W =
[[426 386 398 389 327 429 320 539]
 [844 702 110 659 345 480 183 681]
 [380 553 375 245 465 441 570 249]
 [717 703 239 465 484 380 285 631]]
Indices start at 1.
Which number is the entry just left of 480? 345
Which number is the entry in row 1 and column 2? 386
Which number is the entry directly above the largest entry? 426
The entry directly above 703 -> 553
The entry at row 2, column 3 -> 110
Which number is the entry directly below 249? 631
The entry in the bottom-left corner -> 717
Which number is the entry just left of 183? 480
The entry in row 1 and column 3: 398
The entry just right of 484 is 380
Which number is the entry directly below the largest entry? 380

grid =
[[ 147 -308  269  451 -341 -637  116]
 [ 264 -640 -606  306 -343  452  -99]
 [ 213  407  199    6 -667 -597 -261]
 [-387  383 -648 -538  145 -479 -248]
 [-397 -337 -575 -817 -544 -416  552]
 [ 175  417 -377  105 -232 -134 -551]
 [-321  303 -446 -134 -416  266 -456]
 [ 743 -423 -321 -268  388 -412 -370]
 [-395 -327  200 -178  203 -326 -542]
 [-273 -339  226 -509 -636  329 -475]
 [ 305  155 -130 -726  126  341  413]
 [ 154  143 -580  388  249 -123  161]
 [-638 -385 -616  393 -152 -535 -124]]
The entry directly below the centre entry -> -268
The top entry of the column that holds the largest entry -> 147
Report the entry just right of 452.
A: -99
The top-right entry: 116
The 3rd largest entry: 452
The entry just left of 413 -> 341
The fourth entry from the end, reading row by row -> 393
Report the entry in the bottom-left corner.
A: -638
The top entry of the column that holds the smallest entry -> 451
Report the entry just left of the smallest entry.
A: -575
Report the entry directly below the largest entry.
A: -395
The entry directly above the smallest entry is -538
The entry just right of the smallest entry is -544
Report the second smallest entry.
A: -726
The entry directly below -341 -> -343
The second entry, reading row by row is -308
Report the third entry in reading order.
A: 269
The entry directly above 105 -> -817
Report the first entry of the largest entry's row.
A: 743
Report the entry directly below the smallest entry.
A: 105
Report the entry directly above -423.
A: 303
The smallest entry in the last column: -551
The smallest entry in the first row: -637
Report the entry directly above -544.
A: 145
Report the entry just right of -387.
A: 383
Report the entry just left of 6.
A: 199
The last entry of the smallest entry's row: 552
Report the median entry.
A: -248
The last entry, reading row by row: -124
The entry directly below 452: -597

(-48.205, 139.664, -219.863, -140.916, -83.006, -109.448, -100.674, 121.902, 76.054, -14.464, 170.644)
The entry just right of -48.205?
A: 139.664
The 1st entry from the right?
A: 170.644
The entry just left of -14.464 -> 76.054
The second smallest entry is -140.916
The 3rd smallest entry?
A: -109.448
The entry just left of 76.054 is 121.902
The 2nd entry from the right?
A: -14.464
The entry just left of -140.916: -219.863

B =
8380  8047  6851  5521  4591  4365  4788  5621  6318  6738  6828  6743  6653  6535
8186  6283  4442  3504  3715  4908  6333  7416  7734  7248  6509  5783  5411  5398
6984  7467  7233  6217  5050  4210  4202  5091  6471  7711  8166  7606  6346  5010
5621  5768  5721  5643  5700  6106  6824  7363  7491  6816  5546  4233  3549  4047
6660  6117  5748  5816  6014  6156  5978  5566  5096  5084  5680  6698  7666  8078
6437  6908  7083  6749  5866  4885  4339  4534  5463  6777  7802  7968  7273  5999
3833  2464  2782  4610  6941  8873  9357  8297  6326  4409  3432  3663  4944  6470
6698  7306  7515  6915  5756  4397  3637  3898  5293  7205  8763  9147  8068  5936
5263  5260  5700  6298  6532  6219  5604  5079  5123  5845  6936  7784  7818  6816
4947  6056  7259  7934  7788  6742  5357  4349  4062  4682  5873  7058  7604  7386
4892  5684  6479  6773  6466  5789  5263  5304  5923  6865  7447  7287  6313  5066
5459  5651  6125  6507  6400  5834  5112  4786  5189  6262  7459  8180  7871  6477
6523  6299  5886  5263  4764  4595  5005  6048  7312  8212  8203  7146  5468  3855
Counting starts at 1.
Which number is the entry just left of 6908?
Answer: 6437
Which number is the entry directly below the smallest entry?
Answer: 7306
The entry in the top-left corner -> 8380
Which number is the bottom-right entry?
Answer: 3855
Which number is the entry directly below 6535?
Answer: 5398
Which number is the entry at row 3, column 1?
Answer: 6984
Which number is the bottom-left entry?
Answer: 6523
The entry just left of the smallest entry -> 3833
The smallest entry is 2464
Which number is the entry in row 2 and column 2?
Answer: 6283
The entry in row 2 and column 1: 8186
Which number is the entry directly below 5189?
Answer: 7312
Which number is the entry just left of 5789?
Answer: 6466
Which number is the entry just left of the largest entry?
Answer: 8873
Which number is the entry just right of 6743?
Answer: 6653
The entry in row 1 and column 2: 8047
The entry directly above 4947 is 5263
Which number is the bottom entry of the column that holds the largest entry?
Answer: 5005
The entry just left of 7802: 6777
The entry directly below 7273 -> 4944
The entry just right of the smallest entry -> 2782
The top entry of the column that holds the largest entry: 4788
Which number is the entry directly below 3898?
Answer: 5079
Which number is the entry in row 1 and column 3?
Answer: 6851
Which number is the entry in the top-right corner?
Answer: 6535
Which number is the entry directly above 5050?
Answer: 3715
Which number is the entry in row 3 and column 3?
Answer: 7233
Which number is the entry directly below the largest entry?
Answer: 3637
The entry just left of 6915: 7515
The entry directly below 5463 is 6326

[[ 26  10 -32   1   4 -11  32  26  -6  -4 -11]
 [ 16   1 -27  -7  -1 -31  21   3   5 -11  -8]
 [ 17   0   3 -13  14 -11  10  12 -18 -39  10]
 [-32  -7   9  15 -31   1 -24 -35  34  53 -12]
 [-11  -9 -23 -11  -3 -11  -3 -14  20  -6   4]
 [-16  -7  -4   1 -14   0  -9 -15  19  14   0]
 [ 11  -6 -13 -14 -10 -40  15  -6   7 -26   2]
 [-12 -14 -22 -16 -12 -19  -1 -15  23 -19  11]
 [ -4   2  -8   2   6   9  -3   0   2  11  -4]
 [ 21   4  -8  -9  14  -1  18  25 -20 -35   9]
 [ -4   3 -21   5   4  13   2   4   8  18  -7]]
Counting starts at 1.
Give the entry just right of the smallest entry.
15
Give the smallest entry.
-40
Give the entry at row 1, column 3.
-32
The entry at row 1, column 2: 10
Give the centre entry.
0
Give the entry just right of the centre entry.
-9
Give the top entry of the column that holds the largest entry.
-4
The entry at row 2, column 1 -> 16
Give the entry just left of the centre entry.
-14
Give the entry in row 1 and column 1.
26
Give the entry at row 2, column 3.
-27
The entry in the bottom-right corner is -7
Give the entry just left of the largest entry.
34
Give the bottom-left entry.
-4
The entry just right of -20 is -35
The entry just left of 23 is -15
The entry in row 3 and column 1: 17
Give the entry in row 3 and column 3.
3
The entry just left of -21 is 3
Give the largest entry.
53
The entry in the top-right corner: -11
Give the entry directly below 12.
-35
Give the entry directly below the smallest entry.
-19
The entry at row 3, column 2 is 0
Give the bottom entry of the column that holds the smallest entry.
13
The entry directly above the centre entry -> -11
The entry directly below the largest entry: -6
